The rows below come in pairs that one turn or mirror swaps. Which row does each named row swap with?
The rows were stretched afterwards, more along some directions than others.
J_670: 6, -17, -12, -2, 21, 0, -1, 6, 25, 13, -5, 11, 16, 11, -24, -33, -7, 7, -4, -14, 4, -5, -3, -15, -8
J_504: -10, -22, -12, 1, 2, -18, 4, 10, 10, 20, -10, 15, 18, 5, -26, -14, -3, -4, 13, 9, 2, 9, -43, 15, 14
J_952: -13, -15, 9, -10, 11, -26, 3, -5, -3, 13, -14, 20, 17, -1, -37, -22, -18, 3, 12, -6, -1, 5, -9, -8, -20
J_119: 6, 7, 8, 2, 16, 0, 0, 1, -5, 16, -20, 19, -20, 0, 2, -5, -4, 2, 17, 26, -13, 1, -13, -22, 2
J_312: -11, -10, -3, -23, 2, -11, -2, -9, -23, 8, -5, 7, 4, -5, 1, -20, 17, 3, 16, -3, 4, 2, -1, -15, 5
J_305: 1, -14, 11, 7, 19, 3, -2, -4, 14, 17, -29, 21, -14, 14, -11, -34, 1, 5, -1, 17, -18, -1, -16, -23, -10
J_236: -1, -4, 19, -8, 6, -15, 0, -2, -25, 17, -18, 14, 10, 8, -11, -18, -10, 0, 13, 4, -14, 5, -17, -20, -6
J_562: 10, 11, 4, 4, 4, 6, -16, 0, 8, 11, -12, -1, -10, 12, 5, -14, 6, 9, 5, 14, -14, -8, -36, -3, 32
J_304: -13, 0, 7, 1, 15, -25, 8, -18, 7, 15, -9, 27, 2, 1, -10, -30, -16, 11, 13, 4, -23, 0, -14, -41, -13
J_876: -12, -5, 13, -3, 0, -12, 2, -3, -11, 13, -15, -3, 13, 7, -16, -8, -23, -2, 3, 8, -6, -11, -35, 8, -7
J_973: 22, -17, -15, 14, -10, 9, 16, 12, -1, 14, 8, -2, -6, 9, 17, -18, 13, 12, 17, 4, 8, -5, -3, -16, 14
J_862: -13, -11, 4, 16, -4, -5, 17, -10, 11, 12, -44, 15, 8, 6, -13, -19, -14, -1, 1, 24, 3, -3, -21, 5, -10
J_871: -8, -21, -16, -13, -1, 1, 10, -5, 7, -1, -18, 8, 9, -12, -31, -27, -12, 4, 2, 4, 3, 12, -1, 2, 2
J_720: 1, -20, -9, -3, -14, 6, 7, 16, -6, 17, -3, -10, 2, 4, -5, -17, 9, 5, 21, 8, 24, -3, -3, -8, 6
J_41: 6, -2, -1, 8, 3, 3, -6, 8, 22, 9, -1, 10, 1, 17, 15, -15, -6, 7, -4, 10, 1, -22, -25, -6, 9
J_481: -3, 5, 19, 19, 0, 16, 2, -5, 10, 10, -24, -2, 2, 6, 6, -11, -16, 12, -16, 15, -22, -11, -23, 5, -3
J_747: -4, 7, 14, -1, 26, -16, 4, -2, -2, 14, -6, 22, -5, 8, -17, -7, -21, -4, 13, 1, -18, -7, -19, -22, 3
J_120: 6, -17, 8, 18, -7, 10, 2, 6, 11, 12, 5, 6, -6, 18, -11, -28, 12, 6, 12, -1, 3, 6, -26, 4, 22
J_708: -8, -18, -12, 12, -10, 3, 8, -12, 0, 10, -20, 0, -11, -9, 9, -26, 16, 6, 8, 19, -3, 4, 0, -22, 0
J_359: -4, -5, 17, -3, 24, -13, -6, 3, 22, 21, -17, 32, 6, 28, -35, -20, -17, 6, -16, 11, -20, -2, -35, -1, -7
J_769: -17, -6, 13, -8, 26, -25, -2, -12, -12, 22, -21, 27, -9, 1, -22, -13, 0, 5, 11, 20, -11, 0, -15, -26, -21
J_648: 11, 8, 9, 5, 13, 14, -8, 7, 22, 6, -11, 5, 1, 21, 0, 2, -13, -5, -13, 12, 1, -26, -38, 16, 27
J_292: 1, -10, 17, 21, -6, -4, 4, 0, -4, 16, -15, 0, 2, -6, -2, -34, 1, 14, 6, 11, -9, 7, -47, 12, 5
J_455: 5, -13, -16, 7, 3, 3, 5, 6, 8, 12, -18, 14, -20, 9, 2, -15, 20, 0, 13, 25, -2, 4, -12, -11, 24
J_122: -6, -21, 6, -6, 21, -22, 0, -8, 3, 5, -10, 26, 11, -7, -31, -39, -2, -6, -1, 0, -3, -3, -6, 0, -9
J_463: -7, -13, -1, -6, 8, -10, 7, 6, 14, 4, -23, 12, 13, -4, -26, -6, -12, 2, -8, 15, 0, -1, -36, 20, -6
J_721: -4, -15, -5, 27, 3, -12, 10, 10, 9, 13, -27, 21, -20, -18, -4, -19, 5, 11, 12, 28, -1, -5, -19, -10, -2
J_48: -11, -13, -10, 14, -4, -10, 7, -13, 13, -3, -7, 9, 5, -7, 0, -25, 0, -1, 6, -9, -5, 3, -18, 13, 17
J_453: -2, -1, 4, -19, 5, 3, 5, 2, -7, 3, -11, 10, 6, 3, -9, -2, -10, -6, 1, 13, 8, -13, -7, 19, 5
J_882: -3, -3, -9, -9, 6, -14, 4, -2, -21, 11, 2, 16, 4, -5, 0, -3, -7, -4, 23, -6, 6, 4, -1, -26, -11
J_461: -7, -18, 16, 5, 10, -24, 20, -2, -3, 14, -30, 38, 0, -6, -25, -6, -7, -10, 6, 21, -14, -11, -20, -12, -11
J_846: -7, -13, -8, -12, 18, -9, 1, -3, 16, 16, -35, 13, 4, 6, -30, -19, -14, 9, -10, 24, 1, -7, -14, -10, -15
J_755: 6, -15, 7, 9, -9, -2, -3, 16, 15, 13, -23, 10, 8, 12, -15, -6, -2, -5, 3, 16, 9, -10, -33, 17, 12
J_699: 6, 1, 14, 2, 11, 6, -3, -10, 10, 9, -19, 0, 5, 10, -14, -21, -12, -3, -2, 2, -10, -16, -6, -31, -10
J_637: 3, -14, 0, 11, -14, 6, 22, 0, 19, 13, -24, 11, 9, 4, -21, -32, -17, 8, -9, -4, -15, -4, -3, -13, -6
J_776: 4, -8, 10, 16, -1, 14, 0, 3, 5, 13, -23, -4, -13, 13, 7, -10, 9, 16, -7, 22, 7, -19, -32, 15, 2
J_225: -15, -29, 2, 0, -12, -14, 6, -19, 1, -6, -20, 6, 19, -15, -18, -51, 11, 7, 10, 3, 0, 9, -14, -1, 8
J_753: -1, -11, 11, 5, 11, 2, 0, 2, -5, 11, -12, 7, 1, -4, 4, -11, -14, 20, -9, 8, 4, -12, -37, 8, -12
J_873: -22, 3, 11, -12, 4, -32, 3, -9, -15, 14, -3, 18, 14, -8, -16, -1, -12, -16, 11, -1, -13, 15, -10, -4, -12
J_537: -21, -6, 0, -8, 11, -19, -4, -3, 7, 13, -23, 21, 15, -18, -22, -18, -13, 13, -8, 22, 5, -6, -29, 9, -12
J_101: 4, -11, -8, 10, 11, 0, 2, -11, 5, 3, -39, 12, -24, 1, 10, -20, 18, 13, -5, 20, -12, -7, -18, -9, 7
J_579: -10, -3, 8, 3, 12, -10, 2, 2, -5, 23, -18, 15, 5, 8, -3, -20, -16, 4, 14, 8, 4, 3, 0, -33, -26
J_96: -16, -5, 6, -4, 2, -3, 10, -10, 11, 13, -28, 0, 20, -5, -23, -23, -19, 12, -17, 16, 1, -4, -17, -1, -25
J_263: 9, -3, -9, 13, 3, -2, 15, 3, 6, 7, -32, 18, -6, 7, 0, 3, -11, -1, -5, 15, -5, -15, -18, -1, -9
J_611: -9, -19, -8, 16, 7, -14, 8, 9, -5, 16, -15, 8, -16, -8, -2, -15, 1, 5, 16, 23, 5, 4, -10, -19, -15
J_394: -18, -5, -2, -6, 4, -3, 5, -22, 2, 14, -28, 2, 8, -5, -6, -30, -9, 19, -14, 13, -14, 2, -6, -19, -24
J_935: -7, -14, 0, -13, 17, -23, 4, 19, -9, 14, 2, 18, 5, -6, -20, -5, -7, -2, 19, 0, 1, 8, -8, -17, -18
J_369: -6, 11, 7, 2, 21, -17, -10, -6, 22, 17, -16, 29, 9, 6, -7, -17, -13, -2, -5, 1, -30, 3, -22, -28, 0
J_181: -3, -2, -8, 4, 3, -2, -3, -1, 13, -1, -31, 13, 0, -9, -8, -16, -2, 3, -10, 34, -8, -7, -24, 10, 14
J_365: -23, -1, 16, -4, 12, -12, -1, -28, 3, 8, -22, 22, 14, -9, -24, -14, -14, -6, 0, 17, -26, 8, -15, -11, -2
J_103: -5, -19, -1, 5, -13, 1, 17, -5, -7, 6, -3, 3, 5, -10, 4, -15, 3, -1, 12, 11, 14, 4, -4, -4, -5
J_969: 7, -16, 9, 13, 8, -16, 8, -1, -24, 11, -2, 11, -14, 4, 18, -21, 3, 20, 14, 9, -17, -2, -35, -17, 3
J_321: -6, -20, -14, -7, -4, -3, -8, -2, 14, 10, -8, 18, 12, -2, -18, -19, -5, -4, 1, 10, 5, 7, -22, -1, 17
J_253: 3, 0, 2, 28, 6, 2, 5, -13, 19, 1, -26, 3, -15, -4, 7, -14, -4, 5, -12, 8, -14, 2, -15, 4, -6
J_284: -4, -2, 15, -18, 22, -16, -6, -13, 1, 17, 6, 19, 15, 14, -20, -27, -10, 0, 13, 8, -8, -8, -10, -31, -7
J_715: 3, -15, -17, -17, 17, -12, 3, -8, 6, 9, -2, 18, 14, 7, -14, -18, -8, 8, -4, 7, 3, -6, -7, -8, -2
J_202: 3, -2, -6, -15, 14, -7, -10, -7, 4, -2, -1, 8, -1, 7, -14, -23, 5, -3, 8, -5, -2, -14, 2, -5, 21
J_894: 7, -16, -7, -12, -7, -1, -2, 5, -2, -7, 1, 10, 7, -1, -16, -15, 11, -10, 7, -10, 12, -11, -16, 10, 32
J_113: 8, 1, -7, 18, 21, 9, -12, 4, -2, 12, 10, 1, -17, 14, 18, -31, 5, 18, 11, 0, 4, -5, -17, -22, -4
J_669: -16, -12, 17, -14, -3, 0, 3, -9, -7, 16, -12, 6, 16, 6, -19, -32, -4, 3, 5, 4, -5, 5, -26, 6, -3
J_810: -7, -1, -4, 2, -1, -3, 5, -7, -12, 2, -4, 0, 1, -20, -2, -35, 0, 15, 15, 2, -6, 9, 5, -23, 0
J_556: -4, -3, -9, -17, 11, 7, 0, -6, 4, 10, -6, 3, 5, 7, -8, -28, -1, 16, -5, 0, 2, 2, -2, -9, 0
J_104: 15, -4, 12, 19, 3, 11, 3, 6, 8, 15, -2, -7, -7, 24, 14, -23, -8, 21, 1, 14, -5, -21, -31, 0, 0
J_529: -8, -14, 13, -3, 7, -18, -4, 2, 1, 11, -22, 13, 14, 1, -10, -40, -5, 16, -2, 7, -15, 2, -19, -19, -14
J_597: 8, -2, 4, 3, 14, -13, -1, 6, 2, 8, -23, 22, -10, 5, -15, -13, -9, 9, -4, 3, -22, -7, -36, -12, 6
J_498: -11, -4, 6, 7, -10, -11, 0, -9, 15, 14, -12, 12, 26, -1, -7, -31, -7, 8, 1, -1, -16, 20, -27, -11, -4
J_451: -13, -25, -10, 8, 6, -26, 9, -6, 12, 1, -10, 26, 10, -4, -15, -33, -4, 1, 5, -6, -9, 11, 1, -7, -14
J_261: -6, 5, 8, 11, 13, -11, 8, -10, 8, 17, -24, 23, 3, 15, -19, -25, -6, 1, 1, 19, -22, -6, -32, -13, -5
J_632: -9, -5, 10, 3, 19, -20, 16, -4, 0, 20, -29, 25, -1, 0, -9, -11, -26, 12, -10, 22, -20, 0, -15, -22, -43
J_978: 12, -16, 10, -12, 4, 3, 7, -17, 3, -5, -4, 11, 20, 9, -7, -33, 6, 3, -12, -5, -1, -21, -4, -11, 8
J_971: 10, -22, 2, 6, -9, 12, 8, -13, -2, -10, -26, -2, 7, 4, -8, -30, 7, -4, -1, 2, 11, -11, -7, 17, 18
J_743: 4, -9, -4, -12, -12, 9, 4, 20, 10, 14, -18, 9, 13, 5, -20, -9, -7, -6, 1, 15, 0, 3, -10, -3, 12

Swapped with J_369: J_48
Swapped with J_253: J_873
Swapped with J_101: J_312
Swapped with J_632: J_103
Swapped with J_876: J_699
Swapped with J_463: J_935
Swapped with J_481: J_365
Swapped with J_611: J_96

The rows below come in pairs that one turn or mirror swaps. Which row does each named row swap with?
The rows were stretched afterwards, more along some directions than others.
J_110: 10, -2, -2, -4, -7, -24, 16, 11, -4, -5, 4, -21, 3, -7, -1, -1
J_896: 13, -15, 17, -8, 22, -17, 11, 2, -8, 6, -18, 8, -9, -4, -6, -9
J_909: 12, -18, 32, 6, 1, -10, -4, 0, 9, 5, -13, 5, -29, 8, 2, -4
J_171: 15, -14, -4, 16, -6, -3, -1, -3, 15, -3, -2, 6, -24, 13, -6, -9
J_356: 18, -3, 15, -21, 15, -5, 1, -10, -7, 6, -18, -16, -13, -5, -5, -3
J_14: 19, -6, -18, -14, 9, 0, 21, 2, -2, 0, 0, 0, 1, 4, -17, -7
J_139: 6, 1, -15, 10, -6, -3, -8, 11, -15, -11, -16, -14, -15, -31, 2, 1
J_368: 11, -2, -3, -6, 2, -18, 7, 1, -4, -3, 16, -17, 2, -17, -1, -14
J_678: 8, 2, -4, -12, -6, -17, 4, -20, 10, -1, 1, 3, -20, -2, -10, 7
J_246: 7, 0, -3, 4, 21, -6, -3, 8, 7, 7, 18, -2, -8, -12, -8, -12
J_97: 24, -13, 8, 5, 9, -9, 2, -17, 8, 5, 8, -2, -2, 2, 0, -10
J_228: 2, 11, 8, 3, 16, 5, -1, -6, 9, -2, -4, -12, -8, 0, -12, -20
J_831: 29, -24, 11, 6, 18, -15, -6, 9, 3, 15, -9, 0, -17, -1, -4, -1
J_486: 5, -19, 30, 6, 4, -10, 3, 1, 7, 3, -11, 11, -25, 7, -3, -9
J_91: 6, -4, -19, 5, -4, -6, 3, 13, -11, -12, -19, -2, -20, -28, -10, 0
J_911: 15, -5, -3, -5, -10, -26, 7, 14, -6, -1, -7, -25, -2, -5, 4, 7
J_867: 1, 11, 12, -2, 12, 4, -3, -9, 11, -1, -5, -14, -7, 1, -8, -15
J_900: 1, 6, 2, 24, 2, -6, -7, 7, 3, -4, -1, -3, -7, 2, 9, 11
J_421: 13, -6, 2, -5, 23, -26, 12, -1, -16, 8, -12, 8, 4, -14, 1, 4
J_942: 7, 6, 9, 17, 4, -11, -10, -3, 4, -2, -9, 2, -11, 1, 7, 12
J_508: 20, 6, 4, -4, 16, -17, 2, 2, 10, 8, 5, -10, 7, -2, -3, 11
J_520: 6, -18, 30, -2, 11, -14, 2, 1, 6, 6, -15, 10, -21, 4, 1, -8
J_507: 28, -3, -3, 1, 17, -26, 6, 2, -2, 8, -8, -2, 8, -9, -3, 13
J_749: 13, -3, 2, -6, 6, -15, 5, -15, -2, -1, 17, -8, -1, -13, 1, -9
J_414: 37, -7, -6, -6, 4, -10, 13, 1, 5, 9, 4, -15, 10, 10, -4, -1
J_219: 22, -4, -23, -13, 8, -6, 23, 2, -2, 4, 2, -3, 3, 1, -19, -7
J_580: 8, 4, -3, -4, -8, -21, -8, -17, 9, -5, -1, -8, -21, -4, -5, 4
J_851: 14, -7, 2, 9, 20, 2, -2, 9, 4, 7, 12, -2, -7, -7, -9, -10
J_297: 15, -6, -28, -5, 3, -8, 19, 2, -13, 9, -4, 11, -5, -13, -7, -1
J_914: 13, -6, -15, 7, 1, -9, -6, 14, -18, 4, -12, -7, -7, -27, 9, 4
J_184: 7, -3, -23, 1, -3, -4, 3, 11, -11, -12, -13, -4, -17, -27, -16, -5
J_660: 19, -4, 6, -9, 25, -1, 4, 2, -9, 8, 7, -19, 3, -13, -3, 0
J_16: 10, -2, -17, 5, -4, -11, -5, 15, -20, 0, -13, -10, -12, -27, 7, 5
J_426: 23, -13, 9, 13, 3, -6, -4, -14, 15, 1, 4, -4, -13, 12, -5, -12
J_677: 8, 6, 11, -13, 14, -4, -3, -14, 0, 2, -23, -11, -15, -7, -8, -8
J_633: 29, -8, -1, -2, 25, -29, 12, 0, -9, 11, -10, -1, 11, -15, 0, 8
J_315: 11, -3, 0, -5, -4, -22, 12, 9, -2, -5, 5, -20, 1, -9, 4, -3
J_114: 26, -5, 13, -23, 21, -7, 6, -12, -7, 8, -18, -16, -8, -8, -6, -5

Swapped with J_677: J_139
Swapped with J_297: J_660
Swapped with J_867: J_91
Swapped with J_831: J_414
Swapped with J_851: J_219

